One vector is turned by the same rotation once a step. Each row is the vector after some number of steps, and that number follows the row.
The counts run from 0 to 253.
-23  -7  6  0  7  -2  14  32  -10  -2  30  4  11  7  -2  -12  -8  -19  4  17  -13  -17  17  1  -14  -7  -3  -21  16  6  12  -6  1  -1  -7  -12  -18  -18  3  -13  -1  -28  -17  -12  23  -9  9  -11  -21  -33  5  -11  -13  5  -10 -> 160
-28  10  -13  16  -16  -19  13  -15  1  29  -2  15  19  1  -23  34  -9  -10  -2  21  0  8  -2  19  2  -11  -9  10  -9  0  11  -10  -8  -17  -27  -17  4  3  16  4  24  3  2  -3  -1  -8  4  21  16  -8  7  -14  -3  -17  -18 -> 249
3  -2  -26  22  -15  -12  2  -4  5  25  -27  0  4  -2  -10  23  12  -23  -31  6  -10  4  -9  -8  15  1  -5  1  -25  15  -10  -21  -8  -1  -10  -17  3  -8  12  -9  17  16  -2  -5  3  -17  -20  28  24  0  -2  -2  22  -21  -8 -> 245
12  -9  -18  -2  5  -2  -4  12  0  -13  25  6  20  -5  -4  -1  17  5  -15  23  26  -3  16  0  12  -10  -7  -3  18  9  -5  -7  17  -11  16  -6  -1  6  28  -17  -15  -19  6  -12  38  5  30  -12  -10  7  -3  5  -30  15  -4 -> 42
-10  -19  -9  -5  8  -10  -4  34  -15  17  8  2  2  12  -4  -1  2  -37  -1  16  -32  -6  -3  1  -7  1  13  -5  13  6  19  -3  -7  14  -12  -25  -23  -2  11  -4  -1  -13  -22  1  1  -21  -9  -2  -19  -27  9  -10  -8  3  -22 -> 28
-18  18  34  5  -1  -3  -14  12  -14  0  -2  2  4  0  3  -1  -22  -13  29  15  -11  5  5  15  -17  6  8  -21  -11  -11  39  6  -9  5  -20  -5  -13  -7  -1  16  9  -19  -17  -17  -18  -15  -6  10  -2  -12  2  -12  13  23  -9 -> 219
-10  25  4  30  -6  -5  36  -16  3  10  9  15  -31  -4  0  -6  -26  -8  14  -19  -3  4  -3  15  -4  -9  -17  9  10  8  3  -7  13  11  9  15  4  -2  -33  0  -2  5  -2  17  -21  7  9  -11  -4  9  -25  0  -2  17  16 -> 4
14  -4  31  -20  16  1  -41  -1  12  -14  -11  -16  -5  -29  14  -7  16  7  14  -7  -2  14  -24  -4  -7  3  24  20  13  -20  24  9  -13  14  12  3  -4  22  -4  6  -21  6  -4  2  -14  -3  -3  2  -14  14  0  5  5  -9  5 -> 207
-10  5  -4  15  -15  -5  6  -6  7  41  -18  25  8  3  -25  26  -19  -4  -2  1  3  15  -5  14  12  -3  1  28  9  -10  14  4  -3  -9  -12  -15  7  22  11  12  11  18  -9  15  -10  0  -13  19  26  16  8  9  -14  -13  -19 -> 120
-11  18  7  32  -11  -23  30  -8  10  33  -3  8  -12  -9  -17  21  -16  -15  -19  -24  -16  11  -13  8  9  -23  8  9  -13  9  -5  -19  7  -1  6  1  6  -13  -13  -14  7  -5  -1  8  -12  -7  -2  22  1  1  -15  0  -6  -16  2 -> 125
-34  19  4  8  -7  -8  33  -9  16  18  -11  20  -11  -8  -18  12  -30  -12  14  -10  -21  9  -1  23  -24  -10  -6  22  36  -8  12  2  -10  -1  -11  -2  -4  11  -19  14  11  12  2  22  -10  6  -1  -3  -8  -2  -4  -6  -11  -10  -2 -> 0
7  2  -28  12  -8  -5  -15  -11  6  10  -28  -5  12  -21  -12  2  18  -8  -20  15  14  8  4  -13  8  -6  -17  7  -18  1  -4  -19  -2  -12  0  -18  22  15  10  -8  3  12  2  0  22  -21  5  17  28  10  -2  -9  21  -30  -6 -> 114
6  -6  36  -6  9  21  -24  -2  28  -30  -7  -22  -5  -8  24  -13  15  15  -6  -8  0  -11  -16  -19  -9  17  3  1  14  -7  1  11  -13  1  11  12  -11  1  -18  3  -6  18  -10  -12  -5  -1  -25  -5  2  13  -3  4  24  0  21 -> 79
13  -16  -20  -4  5  12  -23  -3  3  -7  -8  -7  -21  -5  18  -24  14  -12  7  3  -8  -9  -14  -18  -8  18  -15  17  30  -2  3  1  2  31  6  -7  -12  18  -24  6  -14  25  -10  17  -6  -6  -9  -27  -9  2  -14  -2  12  0  6 -> 16
12  -7  -6  21  26  -1  -14  16  -29  27  0  -10  -2  1  8  -12  14  -23  11  8  -6  -6  -16  2  6  11  -2  -11  -16  4  22  -10  10  21  -8  -21  -9  -9  -1  -18  -13  -23  -38  4  -1  -27  -6  0  6  -17  7  2  6  11  -16 -> 24
-8  -5  -22  6  -3  7  26  30  -12  10  6  14  -9  34  -3  -6  -16  -28  -7  12  -20  -10  21  8  -6  8  -15  -14  26  20  -2  2  -4  2  -10  -17  -16  -23  13  -7  10  -1  -5  6  16  -2  -16  -8  -1  -15  1  7  -9  28  -2 -> 32
13  -24  -4  6  -14  12  -24  16  22  18  -20  13  20  4  -6  11  3  1  -38  27  7  8  1  -13  27  9  8  8  12  -1  0  2  11  0  6  -22  7  24  22  10  -4  15  -13  -2  11  -19  -16  16  19  23  0  12  -13  -4  -6 -> 240
6  -6  -23  23  -16  -6  0  0  10  25  -33  -1  2  4  -7  18  11  -18  -37  1  -8  6  -5  -8  16  0  -8  3  -19  12  -17  -16  -2  -2  -4  -19  9  -6  15  -9  8  11  -6  -1  5  -20  -21  26  26  5  -1  7  17  -16  -1 -> 244
-3  -1  11  -7  8  -23  3  4  4  20  1  -7  8  -5  -23  34  7  0  6  -13  -6  17  -19  24  0  -7  33  25  8  -10  17  3  -27  -12  -5  -6  -12  0  29  -17  3  -6  7  5  -4  13  -2  24  -8  -1  15  11  -21  -14  -12 -> 58
-3  19  20  7  3  -2  -15  3  -12  0  -18  -15  -15  1  11  -4  -2  -25  23  -2  -20  -1  -7  3  -13  13  1  -11  -22  -1  25  0  -22  12  -24  2  -12  -12  -9  2  12  0  -13  -9  -29  -14  -23  18  9  -4  -2  -13  43  10  -2 -> 216
-6  -3  -20  3  -19  -11  -11  -14  5  27  -20  14  13  -9  -27  30  -1  -14  2  9  4  11  -4  3  12  -3  5  33  3  -12  17  -1  -10  -8  -17  -19  6  29  13  10  12  22  1  11  -10  -5  -6  15  18  13  6  -5  1  -30  -25 -> 118
5  -14  -2  16  25  19  -10  -4  -6  9  3  -3  5  11  18  -7  2  -6  6  13  0  -22  -23  -9  12  30  -21  7  0  9  13  3  7  21  -14  -5  -26  9  -12  -1  -3  18  -42  10  -15  -11  -27  -13  14  7  4  -3  13  14  -5 -> 20
16  -19  -15  -11  -23  1  -48  3  3  -2  -4  13  15  -12  -6  8  10  -5  -16  34  10  5  5  -18  26  7  5  8  -3  -8  14  -4  14  6  8  -15  3  29  22  10  -9  5  2  -14  -2  -11  9  -2  5  19  -12  -10  -1  1  -13 -> 237
-22  6  -19  15  -15  -19  8  -18  3  26  -7  4  18  -5  -20  36  -3  -16  -10  18  -6  4  -5  17  2  -8  -9  4  -16  6  8  -12  -13  -12  -28  -15  -5  0  16  1  23  6  1  -5  -2  -12  -2  23  17  -10  6  -16  9  -21  -21 -> 248
23  -18  -24  -19  17  -7  -19  15  -2  -6  2  -12  20  -12  -8  5  33  -8  -12  4  6  -2  -2  -13  17  2  16  17  -2  2  -5  -10  -13  -10  10  -12  -3  21  34  -25  -11  -3  4  -2  27  0  10  7  -2  2  10  0  0  -22  -17 -> 176
0  5  27  6  15  18  -19  16  21  -3  -40  -11  -13  -1  17  -18  0  5  -2  -7  -7  9  -14  -3  -23  14  7  6  25  -11  17  15  -20  6  1  -3  -5  1  -8  9  -10  17  -20  5  -1  -11  -35  13  9  6  7  16  15  4  11 -> 211
16  13  -17  13  26  -17  -5  -19  -13  19  -5  -18  9  -11  -14  21  30  8  12  -6  20  10  -17  18  13  3  1  18  -20  6  7  -8  -18  -17  -12  -4  3  1  28  -29  1  -5  6  0  5  8  1  22  22  4  13  16  4  -7  -9 -> 54
7  -1  -21  3  -10  -3  17  1  -21  -15  42  8  0  15  -2  13  1  -18  -2  17  -2  -19  12  -1  25  4  -11  -17  -15  23  -7  -13  10  0  -11  10  -21  -16  17  -17  8  -14  8  -17  3  11  16  -7  -11  -3  -18  -18  4  35  -4 -> 37
-16  24  19  1  7  -16  23  10  8  -2  3  4  7  -13  -16  9  -11  4  5  -8  5  17  7  32  -14  -26  15  5  16  -6  7  0  -15  -25  2  5  3  -6  19  -15  2  -25  14  4  16  16  18  18  -19  -5  8  11  -26  -2  -2 -> 191
10  8  -21  7  12  5  16  7  1  17  -18  -4  1  16  -16  13  4  -2  -2  -15  8  4  3  9  10  11  -5  21  8  10  -10  6  -26  -28  -13  -1  -1  0  33  -23  11  18  2  13  15  22  -24  27  28  11  15  21  4  -1  -3 -> 182
-21  -8  12  2  12  -2  18  29  -15  -2  31  4  10  8  -5  -9  -4  -17  1  17  -20  -21  6  2  -5  -7  3  -23  1  11  8  -9  2  2  -8  -10  -22  -18  3  -9  3  -31  -21  -11  14  -11  7  -10  -19  -32  4  -20  -12  8  -14 -> 159
15  16  -21  18  25  -5  -5  -20  -5  15  -5  -18  14  -8  -10  19  27  13  5  -4  27  4  -17  11  14  3  -12  14  -17  7  6  -4  -17  -19  -10  -2  0  0  30  -29  -1  2  -1  1  12  13  -5  19  27  6  15  15  4  -5  -7 -> 53
11  -14  4  3  -19  18  -9  3  30  -11  -3  16  17  -5  0  9  1  6  -47  17  9  -6  3  -28  36  0  1  -3  -6  7  -18  -4  15  -12  14  2  7  18  13  7  0  12  -7  -15  9  -8  -7  7  13  29  -12  -6  7  -5  1 -> 109
-9  18  13  13  4  -8  34  8  17  8  -11  -3  -15  8  -10  15  -7  4  -3  -29  -9  17  0  25  -19  -11  14  9  23  3  -7  6  -23  -17  -1  5  -5  -21  7  -14  5  2  12  10  7  22  -17  18  -3  -3  10  26  -16  -1  12 -> 62
0  6  -11  10  -16  -5  8  -23  5  3  14  9  -31  -10  -6  -2  -7  3  13  -10  3  1  -4  -1  -4  -9  -15  23  26  1  4  -6  14  17  15  10  5  13  -29  3  -8  19  18  14  -19  14  23  -32  -9  12  -30  -2  -14  -1  13 -> 135
